128 stands for zero in the data rows.
Here are some points:
[146 170 159 128 141 162 165 154 137 165 126 156 156 169 141 167 134 167]
[121 130 128 128 154 102 139 143 135 131 147 133 153 127 110 125 130 134]
[145 147 153 140 145 164 153 149 150 148 139 144 154 146 154 158 147 154]
[123 136 163 104 156 133 153 138 107 136 111 141 149 161 110 154 119 153]
[ 67 101 110  88  79 111  82  96 100  77  94 104  82  76 100  83 110  91]
[112 131 154 142 113 154 130 149 159 136 137 151 121 150 152 132 146 138]
[138 142 158 115 160 143 153 148 123 145 121 142 158 158 132 155 125 154]
[108 103  87  87  90 111 122  94  90  78 110 105  85  75  92 118  88  89]
[127 139 152 113 141 148 142 139 125 146 129 143 145 169 127 149 139 153]
[127 138 101 128 125 125 133 107 104 143 140 141 137 120 107 129 115 106]
[ 83 101 117  57  96  93 131  93  66  91  62  86  98 113  71 120  76 116]
[135 153 145 129 138 119 161 146 138 134 128 158 154 142 128 141 126 148]
[136 123 149 147 145 141 128 146 153 140 143 127 141 134 151 127 160 140]
[115 144 112 149 147 102 128 141 152 134 138 130 146 110 107 110 103 132]
[124 118 144 148 138 130 120 146 152 142 139 124 135 138 157 123 148 130]
[144 140 131 131 123 129 148 129 160 120 146 141 121 113 137 130 130 158]
[138 160 115 144 112 142 155 119 122 152 139 148 158 136 123 145 117 122]
[ 70 106  47  94  66  70  84  68  49  87  83 106 118  65  50  73  57  48]
[152 155 135 165 145 168 149 144 159 170 162 142 143 164 160 166 147 156]
[113 141 147  86 154 121 131 127  96 121 107 144 124 135  99 135 116 145]
[155 138 136 139 144 140 144 138 139 163 148 143 157 152 139 150 136 135]
[157 122 131 160 146 143 117 136 157 148 132 107 128 142 159 133 147 141]
[108 113  78  94  93 111 128 105  90  84 122 113  96  76  91 114  87  88]
[ 95 123 119 149  88 149 103 132 129 117 109 138 102 133 130 121 126 119]
[152 165 155 122 141 149 170 144 135 144 119 158 148 149 142 152 125 161]
[128 103 121 136 144 108  99 106 129 139 120 105 113 148 141 100 133 106]
[ 94 121  60 128  73  97  98  76  75 114  89 114 101  86  78 101  72  73]
[147 134 124 165 139 154 123 139 149 167 144 119 132 156 152 149 143 145]
[153 135 166 128 165 151 142 149 136 158 140 139 159 167 144 143 147 152]
[117 143 149 133 121 126 143 151 139 138 134 139 138 148 138 142 137 144]
[130 127 124 106 125 112 128 114 139  94 135 134 109  96 121 125 142 135]
[131 136 174 121 134 151 147 152 130 143 128 147 148 148 131 148 136 153]
[146 149 137 141 142 133 150 150 157 130 164 142 140 123 140 133 142 159]
[141 101 105 156 119 119  95 114 124 149 111  95 108 134 126 118 121 119]
[121 123  99 143 114 125 127 113 105 141 128 127 141 118 106 128 104 102]
[153 149 160 140 129 167 159 141 148 132 151 141 131 126 157 156 140 159]
[ 84 113  78 115 107  68  96  95 135  98  99  90 131  78  78  78  74 100]
[117 127  98 115  98 115 135 117  99 104 127 132 113 103 101 122  93  95]
[140 111 126 121 144 115 114 138 129 117 132 111 128 116 131 106 141 115]
[154 137 168 126 120 152 156 130 148 114 147 145 124 115 152 148 142 154]
[153 137 136 134 155 135 136 140 139 150 153 142 150 148 139 143 145 137]
[135 147  93 124 116 139 154 146 112 109 153 135 133 108 113 133 114 110]
[112 139 123 160 109 163 113 146 143 136 125 136 114 141 143 141 139 138]
[ 79 113  77  80 125  57  88  95  84  88  96 108 116  68  64  74  72  81]
[ 82 106 122  64 129  97 133  83  66  88  79 111 107 112  73 114  89 117]
[145 141 149 126 124 153 149 134 159 115 152 137 126 108 165 137 147 154]
[144 148 154 154 130 127 147 153 167 164 139 159 148 140 149 136 140 159]
[136 104 102 155 116 124 102 110 119 154 119 101 116 129 120 121 114 118]
[139 144 151 114 141 135 148 143 122 124 130 142 136 126 127 147 133 154]
[103 124 105  85 109 112 156 106  98 114  80 121 126 132  98 139 108 111]
[122 123 121 150 130 112 122 131 153 141 141 124 124 113 119 114 117 134]
[145 144 122 130 125 124 147 149 141 111 175 118 147 118 139 132 136 149]
[160 136 145 132 164 142 133 147 140 140 149 140 147 140 146 138 155 143]
[ 57   9  30  55 114  18   7  13  36  48  31  16  20  68  48  15  44  20]
[143 142 128 128 135 128 155 137 133 143 135 140 156 139 136 147 129 131]
[142 152 125 157 137 120 140 143 146 149 149 139 158 126 134 139 140 145]
[148 109 125 125 152 110 109 136 132 122 130 110 126 123 137 111 139 111]
[135  95 142 120 128 102 123 123 115  98 113 104 135 128 121 121 129 101]
[158 121 139 137 155 132 120 125 143 148 137 126 132 151 145 126 145 127]
[157 161 144 128 138 159 172 149 136 154 128 157 161 153 142 169 141 146]
[115  92 104 126 131  91  87 112 112 114 112  96 105 114 123  91 126  99]
[ 91 117  83 120 114  76 100 108 141 104 106  95 133  82  83  85  82 104]
[137 119 130 156 132 138 113 136 158 145 132 110 129 138 166 124 142 137]
[133 135 131 135 148 118 136 150 145 124 155 133 141 124 126 135 140 139]
[144 143 130 150 158 128 135 150 151 151 156 142 143 132 132 145 140 153]
Here are 16 more points, each followed by its number:
[157 117 143 143 156 129 120 139 149 134 136 122 132 135 151 128 145 126] 0
[ 62  85  95 145  64 116  73  89 101  82  83 111  74 100  98  89 102  91] 1
[141 125 137 126 151 125 128 144 134 124 145 131 131 119 137 128 164 139] 2
[142 125 101 170 113 143 116 118 125 160 134 109 119 133 126 141 119 122] 3
[139 150 136 130 132 123 153 132 138 131 128 149 140 131 131 133 123 152] 4
[132 139 154 117 136 151 146 150 124 145 122 141 144 143 129 151 132 156] 5
[152 106 115 149 150 119 103 126 135 141 118  97 118 126 141 112 127 123] 6
[113 134 152 125 131 139 128 149 132 125 148 142 117 154 140 130 152 133] 7
[ 65  82  96 139  62 117  68  83  88  75  77 119  59  97  91  77  89  81] 8
[143 100 122 124 166 105 101 104 124 134 117 103 112 146 136  99 130 104] 9
[145 150 138 145 143 130 154 154 153 158 143 141 157 137 138 134 132 159] 10
[124 118 153 127 149  99 144 151 116 111 132 129 151 146 114 149 128 118] 11
[119 134  98 134 100 121 128 111 104 116 123 137 127 117 106 129 104  97] 12
[118 119 130 160 110 137 113 133 151 140 128 109 114 143 152 120 140 136] 13
[113 141  77 145  96  95 113  94 107 127 114 120 139 104 105 114 101 102] 14
[118  81 101 126 157  88  77  96 111 116 101  85  92 112 111  84 115  88] 15
Which two of these numbered points are nearest to each point below, ignoring the 3 directions in which the first points spread most? Their numbers follow each, nearest first.
[ 89 131 131 112 103 142 112 150 120 111 125 141 112 122 123 114 134 115] > 7 13
[137 148 130 115 135 135 149 140 125  96 158 141 133  96 130 137 152 142] > 2 0
[123 124 172 116 138 129 151 148 109 118 121 131 157 148 115 150 131 131] > 11 0
[125 138 143  99 157 134 140 129 109 134 115 141 140 155 114 146 125 144] > 15 5
[103 130 146 140  95 156 118 135 137 125 111 142 116 145 137 128 141 127] > 1 13
[143 100 122 131 162 111 102 104 127 134 128 103 114 154 144 106 136 109] > 9 15
[127 159 110 156 130 152 138 120 137 146 143 162 135 142 138 161 135 129] > 12 14
[155 105 124 151 151 124 103 125 145 146 117 106 119 140 157 113 135 124] > 6 0
[120 135 145 123 135 140 135 145 134 139 152 147 126 153 141 139 153 143] > 7 5
[146 147 148 133 129 129 165 133 141 128 130 154 142 133 138 143 129 158] > 4 0
[138 104 102 135 124 105 107 130 119 124 116  85 117 117 127  99 120 109] > 6 0
[115 119 142 130 120 132 126 145 143 130 140 137 121 134 144 125 152 132] > 7 5
[151 142 136 133 135 147 155 131 143 118 144 143 136 126 142 155 143 134] > 0 2
[ 70 105 101 149  59 129  68 110 110 100  91 134  56 117 111  99 111  99] > 8 1
[150 149 133 147 137 128 150 154 159 157 144 146 152 138 138 132 132 159] > 10 4
[148 151 133 141 127 150 153 123 126 154 134 142 145 142 130 152 107 115] > 12 3
[103 101 110 147  87 127 109 134 129 113 122  90 109 130 135 119 121 125] > 13 5
[138 145 146 120 153 129 157 161 124 165 127 151 154 144 127 145 130 157] > 10 15
[130 140 163 116 141 153 139 146 130 139 128 140 144 135 138 145 139 149] > 5 0
[ 97 138  83 147  80 106 124  79  97 135  98 118 155 108  79 124  85 101] > 14 3
[141 159 118 126 111 141 162 123 128 149 124 139 162 145 130 145 121 131] > 14 12
[150 136 130 120 121 147 151 127 131 110 140 139 119 109 133 149 127 130] > 0 2
[143 113 123 125 142 109 114 137 124 116 133 108 131 117 125 107 132 111] > 0 2
[135 147 110 136 119 116 135 126 138 123 147 138 119 120 129 131 130 143] > 4 0
[150 147 138 145 145 131 151 151 156 152 142 143 157 138 139 132 137 161] > 10 4
[107 106 125 164 110 124  99 127 145 137 120 106 109 137 140 121 131 126] > 13 5
[134 136 122 129 134 146 151 128 125 158 139 144 146 140 128 155 126 123] > 12 9
[122 122  84 152  84 125 118 117 104 149 127 108 118 111 110 125  88 104] > 3 12
[146 142 101 160 117 152 133 121 125 164 139 127 134 142 131 156 121 120] > 3 12
[142 140 149 135 140 128 156 151 143 140 137 139 160 146 138 144 135 159] > 10 4
[114 142  86 132 100 122 126  92  95 132 116 150 142 118  99 114  92  83] > 12 14
[157 117 126 139 141 123 116 139 145 129 136 106 133 121 150 124 138 122] > 0 6
[135 128 136 159 123 146 124 128 165 163 135 115 122 161 168 124 147 152] > 13 5
[ 93 128  53 130  73  99  97  82  80 122  93 108 125  86  77 105  75  80] > 14 3
Now 16 new points, numbered from 0 again:
[109  93  94  66  68  96 112  85  99  57 102  94  77  53 116  88  92  96] 0
[140 168 122 157 128 124 139 138 167 150 150 145 137 129 132 126 123 152] 1
[120 142 102 136 125 105 143 141 118 128 156 134 139 107 118 127 121 117] 2
[129 150 111 142 105 132 146 115 112 131 125 145 138 129 113 139 108 108] 3
[148 140 171 128 155 156 159 159 138 157 134 143 165 160 142 157 147 163] 4
[139 134 109 144 121 113 118 135 113 117 143 152 125 110 112 125 128 122] 5
[ 72 100  96 149  64 127  79 118 107  95  93 110  80 108 107  99 111  97] 6
[144 148 157 155 134 157 143 149 165 153 150 146 142 144 168 148 153 164] 7
[ 96 118 127 154  96 129  99 117 130 118 108 115  97 133 131 106 126 120] 8
[152 142 139 129 136 162 159 141 139 125 147 138 140 128 142 164 138 144] 9
[152 140 129 132 138 157 145 146 133 135 141 143 143 136 135 152 129 129] 10
[158 153 134 153 141 146 149 148 157 140 164 138 138 134 153 158 148 155] 11
[127 155 133 159 120 136 128 145 162 151 138 141 126 142 144 139 135 152] 12
[139 155 152 115 145 149 170 142 123 147 112 145 155 153 128 168 130 151] 13
[125 135 107 125 109 131 142 149 112 130 157 137 129 119 118 130 112 117] 14
[136 122 112 135 132 129 118 119 115 146 142 126 133 131 117 128 123 114] 15
The same question for these:
[152 164 153 139 143 167 168 155 148 155 137 154 163 155 152 173 148 153] > 13 10
[105 143  87 125 114 125 138 139 101 111 151 125 137 107 105 130 109 101] > 14 2
[114 136 107  90 126 123 136 147  97 119 112 139 136 122  96 134 116 117] > 14 4
[116 101 120  82  88 107 119  93 114  68 108 108  88  74 117 105 107 107] > 0 9
[141 156 163 139 132 153 160 147 145 141 138 151 151 140 156 161 139 165] > 7 11
[125 133 147 143 112 148 134 145 167 135 151 120 137 137 163 132 145 155] > 7 12
[137 169 133 173 133 144 137 144 161 161 150 165 125 146 150 151 148 158] > 12 1
[102 107  97  66  85  88 129  94 101  52 114 107  90  54 114  95 113  96] > 0 9
[ 30  67  74 114  38  86  48  85  64  51  62  91  50  73  65  57  69  55] > 6 8
[117 140 143 131 113 151 132 139 151 119 145 126 131 113 150 126 148 141] > 7 9
[158 145 128 135 125 160 164 122 139 123 143 142 125 119 141 165 135 137] > 9 11
[ 34  62  78 114  25  87  49  69  69  55  44  82  48  76  68  60  72  58] > 6 8
[128 130 111 123 123 108 138 122 151 122 136 127 111 101 123 144 133 144] > 11 7
[136 159 130 156 124 139 133 134 163 144 140 154 124 135 145 138 130 160] > 12 1
[157 149 130 124 128 151 149 141 139 113 158 135 132 107 140 148 138 136] > 9 11
[123 150  98 151 100 127 131 113 106 144 129 141 148 130 107 144 116 102] > 3 15
[157 136 139 145 145 152 139 146 146 152 156 141 149 145 148 150 141 143] > 10 15
[145 139 163 121 167 148 145 148 129 150 131 141 159 150 134 144 142 151] > 4 13
[149 164 141 145 140 132 155 145 153 151 144 151 153 140 139 135 126 159] > 1 4
[126 140 165 135 120 162 144 123 151 122 140 142 134 124 155 144 143 153] > 7 9
[125  84  96 135 168  69  62  71 107 112 104 101  83 119 113  85 122  89] > 5 15
[76 59 60 43 34 69 79 55 74 34 68 57 41 24 88 58 58 69] > 0 9
[126 149 158 137 128 161 141 146 145 128 152 141 138 127 150 142 151 150] > 7 9
[ 81  78 110  66  59  98 104  64  98  55  81  85  72  62 111  96  78  97] > 0 7
[146 133 149 122 140 125 139 129 139 111 151 137 129 120 134 139 151 139] > 11 9
[ 27  60  68 111  15  77  42  62  64  48  40  70  42  72  65  52  63  56] > 6 8
[ 97 141  91 114 141  79 126 145 125 106 145 132 141  90  89  96 107 110] > 2 4
[104 128  65 139  78 108 105  84  86 124  98 120 134  96  88 111  83  84] > 3 13
[130 154 172 123 124 157 153 149 131 142 126 151 152 149 136 154 128 154] > 7 4
[132 128 131 113 104 139 146 119 147 100 138 127 114  97 162 126 130 140] > 0 7
[128 137 125 138 166 115 130 148 150 136 155 138 149 118 125 128 135 141] > 2 4
[138 129 110 128 133 135 128 123 110 144 140 131 142 127 114 132 118 119] > 15 10
[149 125 122 131 149 127 117 139 125 131 146 127 131 130 129 126 137 130] > 5 10
[106 134 157 127 101 150 130 146 136 128 116 152 128 156 140 131 132 130] > 8 6
